(in the rows, 128 means zero)
Each row of R is roughly a mix of the hidden directions of one of 3 groups.
R:
[[160 125 104 136 115 168 132 101 114 100]
 [122 100 107 144 142 142 112 136 148 178]
 [ 91 108 139 121 127 140 123  91 112  91]
 [167 130 130 132 145 124 127 127 115 183]
 [147 122 123 123 113 172 137 104 130 171]
 [175 141 102 139 104 119 116 140 159 123]
 [147 132 137 172 146 115 174 133 139 128]
 [124 132 120 130 115 128 133 162 178 163]
 [138 173 100 128 151 134 114 129  98 106]
 [ 90 157 121 125 122 104 143 167 147 123]
 [163 125  97  94 100 153 115 132 131 141]
 [ 99 154 138 125 139 136 147 149  81 145]
 [103 137 111 124 143 135 132 126 110 187]
 [122  96 152 170 125 165 137 120 119 140]
 [154 142 165 116 120 114 132 133 135  79]
 [156 124 114 165  85 134 120 129 155 126]
 [125 123  80 131 127 112 131 126 102 171]
 [122 156 122  90 128 120 107 162 103 149]
 [119 126 116 145  81 141 159 135  95 116]
 [117 129 158 169 126  81 122 127 122 118]
 [102 126 108 140 117 146 145 173 106 104]
 [ 92 124 147 141 142  94  86 134 121 133]
 [163 110 110  95 109 125 139 114 164 141]
 [100 161 161 137 112 104 103 115 110 123]
 [136 119 129 109  92 125  76 134 151 125]
 [151 114 133 110  96 142  85 106 148 132]
 [112 154 126 108 135 133 152 149  88 161]
 [118 118 113 125 103 177 142 136 137 163]
 [118 143 125 148 112 104 132 114  86 167]
 [164 136 106 145 111  87 112 120 125 153]
 [145  98 137 119  78 104 126 111 141 115]
 [130 117  82 162 124 142 118 164 125 121]
 [ 90 134 132 137 157 104 161 148 151 139]
 [159 137 122 171 151 123 155 150 109 136]
 [171 103 110 132 127 138 116 162 143 154]
 [126  73 127 142 117 149  97 108 128 132]
 [132 181 109 110  95 132 140 137 117 114]
 [138 121 141  91  73 128 128 139 117 140]
 [116 125 143 137 121 183 119 132  93 144]
 [171 140 117 110 136 134 139 110 129 174]
 [137 131 112  75  90 137 114 117 131 116]
 [138 124 138 110 130  98  90 104 118  89]
 [147 156 120 171 146 123 133 121  99 100]
 [133 167 125 155 146 142 157 109 123  95]
 [105 136 141 148 153 104 141 155 124 170]
 [178 112 120 135 123 166 135 102 132 125]
 [130 145 131 123 161 146 117 172 138 162]
 [133 132 130 118 145 159 119 147 169  89]
 [157 155 130 161 120  91 100 131 124 114]
 [146  99 126 105 143 114 114 104 168 104]
 [108 158 155 150 127 135 145 108 113 168]
 [ 88 139 117 133 117 123 131 180 110 127]
 [138 171 118  96 131 117 144 105 104 151]
 [154 108 133 128 143 106 117 116 170  93]
 [117 131  73 146 112 137 117  98 141 139]
 [125  90 117 111 127 117  98 142 140  84]
 [121 116 135 160 126 144 127 166 116 173]
 [104 145 130 138 164 175 134 137 116 146]
 [108 140 121 122 164 174 130 144 119 154]
 [127 133 126 130 130 103 132 153 190 127]
 [125 115 171 167 131 115  95 116 125 117]
 [134 136 146 133 153 117 112 149 127  72]
 [139 169 104  83 117 137 123 133 112 115]
 [121  87 150 115  92 153 126 132 130 157]
 [140 108 114 136 124 135 137 171 119 175]
 [136 109 106 135 117 132 146 177 100 104]
 [144 164 115  91 123  93 145 149 135 127]
 [146 127 144 105 143  99  98  97 119 159]
 [108 129 125  85 102 148  90 113 120 120]
 [125 189 118 117 147 125 132 140 106 114]
 [143 162 137 151 112 107 122 131  86 104]
 [ 91  95 146 132 116 150 116 100 150 111]
 [ 95 156 157 144 135 130 113  87 126 113]
 [122  95 116 106 111 112  89 103 148 113]
 [112 122  87 147 148 101 115 130  89 131]
 [113 118 129 128 160 125 158  97 108  89]
 [166 139 109 154 120 105 105 148 138  98]
 [ 90 147 148 139 140  98 124 133  89 116]
 [163 126 115 151 110 102 114 111 109  92]
 [130  80 146 169 128 132 142 121 144 143]
 [130 144 138 163 113 109 130 155  81 132]
 [119 163 121  92 139 164 143 148 121 147]
 [145 101 109 128 148 108 126 173 107 150]
 [127 112  97  74 141 139 150 124 137 117]
 [135 103 129 123 161 134 145 108 134 179]
 [167 103  98 108 105 107 121 116 143 113]
 [129 126 116 139 117  97 127 106 101 178]
 [155  93 131 104 125 110 144 147 124 169]
 [160 111 135 150 146 154 151 106 138 162]
 [133 173 120 144 118 113 112 108 124  87]
 [140 129 119 115 157 126 127 177 119 165]
 [142 112 108 132 101 127 155 164  98 152]
 [ 84  98 121 125 154 119 146 154 145 140]
 [118 151 114 143 138 115 164 173 148 137]
 [128  78 126 130 132 162 138 120 155 151]]

Here is one row from each group, named. Which group is each of the other rows in?
[143 101 129 183 155 113 131 137 124 137] : B
[104 131 159 151 144 138 114 129 124  79] : N
[137 133 146 154 103 156 113 104  95 102] : Y

[143  81 130 138 144 155 120 107  95 122] : Y
[ 74 121 127 125 117 157 146 116 106 112] : Y
[109 142 154 159 147 128 119 162  95 143] : N
[100 118 159  91 140 155 148 107 139 117] : N
[149 128 101 157 154 168 131 111 113 111] : B
[144  69 126 147 106 111 135 137 118 132] : N
[157 117 127 131 116 138 112 117 187 130] : N
[ 97 115 128 133 118 138 125  70 139 141] : N
[132 103 113 112  97 169 117 111 143 102] : Y
